Questions about the grid below. Counting starts at 0.
1) Which number is the entry just right of 157?
2) Which number is the entry in row 0 and column 0?
3) Which number is the entry just right of 124?
4) Which number is the smallest entry?
5) Which number is the entry directly above 212?
6) Which number is the entry just left of 223?
7) Which number is the top-right entry?
8) Which number is the entry just left of 212?
[[ 73  33 149 222  56  73 137 178 223 139 182 173 132]
 [127 118 117  40  46 163 100 137 221 104 146 235 178]
 [184  76 237 202 166 155 127 204 186 139  70 111 229]
 [129  64 157 146 164 212 119 118 124 227  59 162 149]]
1) 146
2) 73
3) 227
4) 33
5) 155
6) 178
7) 132
8) 164

Questions about the row below.
1) What is the entry just left of -17.2?
2) What is the maximum?
3) What is the entry just left of -2.6?
4) What is the entry just left of the smallest entry?
-7.0	-13.8	-17.2	7.8	-6.2	-20.4	6.8	-2.6	-0.9	21.1
1) -13.8
2) 21.1
3) 6.8
4) -6.2

Read these off the grid that follows.
1) Which number is the entry just right of the smallest entry?
2) Which number is the entry just left of -1.14?
3) Which number is the third smallest entry?
4) Which number is the entry just right of 0.42?
5) Which number is the minimum?
6) Which number is the third entry in reading order?
7) Which number is the entry just left of -0.06?
8) Which number is the first entry in reading order?
((0.94, -1.08, -1.30, -0.93, -0.78, -0.46, -0.09, -0.54, -0.50, -1.30, -0.23, -1.46, -1.10), (2.35, -0.41, -0.50, -0.05, 0.50, 0.08, -0.60, 0.19, -0.93, -1.19, -0.07, -1.02, -0.43), (-1.20, 2.36, 2.16, 2.14, 2.06, 2.28, 2.18, 2.27, 1.70, 2.07, 2.71, 2.13, 1.42), (-0.90, 0.36, -0.31, 0.61, 0.58, 0.46, 0.25, 0.42, 0.24, -0.13, -0.23, -0.75, -0.40), (-2.17, -0.29, -0.18, -0.27, 0.13, -0.76, -0.44, 0.05, -0.32, -1.26, 0.43, -0.56, -0.58), (-0.83, -0.58, -0.48, -0.61, -0.69, -0.29, -0.82, -0.80, -0.18, -0.13, -0.82, -1.16, -0.87), (1.21, -1.92, -1.65, 0.03, 0.06, 0.07, -1.14, -0.41, -0.02, -0.55, -0.47, -1.03, -0.78), (0.15, -0.17, -0.34, -2.10, -0.36, 0.25, -0.62, 0.61, -0.52, 0.33, 0.03, 0.23, 1.07), (-1.65, 1.39, 0.81, 0.82, 0.33, 0.29, -0.06, -0.28, 0.03, -0.40, 0.20, 0.29, -0.01), (-0.46, 0.94, 1.59, 0.89, 0.71, 1.50, 1.66, 1.05, 1.07, 0.89, 0.72, 0.52, 0.25), (0.34, 0.60, 0.31, -0.98, -0.34, 0.29, 0.27, -1.31, -0.25, 0.18, 0.05, -0.99, 0.07))
1) -0.29
2) 0.07
3) -1.92
4) 0.24
5) -2.17
6) -1.30
7) 0.29
8) 0.94

Read these off the grid that follows. Indices start at 0.
1) What is the entry in row 1 and column 0?
2) What is the bottom entry of the column that holds the largest entry?
3) What is the entry in the top-left corner?
4) What is the entry just right of the smallest entry?
5) What is the entry just left of 0.94?
6) What is the entry in row 2 and column 0?
7) What is the bottom entry of the column that holds the smallest entry?
8) What is the entry at row 2, column 1?
[[ 0.51 -1.22  2.55  0.13  0.86 -0.03 -0.74  0.94 -0.27  2.71]
 [-5.04  1.60 -5.53  0.95 -0.39 -4.12 -5.21 -0.93 -4.42 -2.32]
 [ 0.13 -0.62  4.43  1.04  2.72  0.77 -0.85  2.86 -0.83  5.70]]
1) -5.04
2) 5.70
3) 0.51
4) 0.95
5) -0.74
6) 0.13
7) 4.43
8) -0.62

Questions about the table below.
1) Report the entry directly below 766.
2) Report the last entry, reading row by row.
3) Report the entry just right of 115.
4) Report the top entry of the column that holds the largest entry.
5) Report the top-right entry.
6) Report the entry directly above 412.
7) Report the largest entry.
8) Report the entry directly above 558.
array([[851, 220, 263, 115, 456, 631],
       [195, 245, 763, 523, 529, 620],
       [652, 766, 488, 279, 541, 558],
       [230, 722, 198, 839, 614, 461],
       [928, 736, 315, 435, 451, 157],
       [779, 290, 394, 480, 504, 671],
       [347, 523, 588, 275, 739, 489],
       [731, 535, 556, 481, 287, 493],
       [818, 788, 409, 768, 266, 412],
       [797, 225, 442, 828, 170, 424],
       [ 71, 801, 585, 219, 393, 491],
       [205, 652, 510, 336, 474, 708]])
1) 722
2) 708
3) 456
4) 851
5) 631
6) 493
7) 928
8) 620

X =
[[3710 6564 5077 5791 7174 4926 5210 4922 7285]
 [3985 6716 4287 4868 5887 4404 5537 7417 4868]
 [8470 5039 5048 2933 5173 5932 6130 6449 4263]
 [7750 5474 5328 5517 5028 6218 6586 8077 5158]
 [3502 8225 5724 4983 7261 3397 5440 4475 6443]]
Indices start at 0.
The entry in row 0 and column 1 -> 6564
The entry at row 0, column 0 -> 3710
Report the entry just right of the largest entry.
5039
Report the entry directly below 4263.
5158
The entry in row 1 and column 0 is 3985
Report the median of all entries.
5440
The entry just left of 5932 -> 5173
The entry just left of 5724 -> 8225
Report the bottom-left entry.
3502
Report the entry just left of 3397.
7261
Report the entry in the top-right corner.
7285
The entry just right of the centre entry: 5932
Report the entry just left of the smallest entry.
5048
Report the entry directly above the centre entry.
5887
Report the entry just left of 4922.
5210
The entry just right of 5887 -> 4404
Report the entry just left of 4287.
6716
Report the entry directly above 4404.
4926
The bottom entry of the column that holds the smallest entry -> 4983
The entry just right of 5440 is 4475
The entry in row 2 and column 0 is 8470
Report the entry just right of 6564.
5077
The entry in the bottom-right corner is 6443
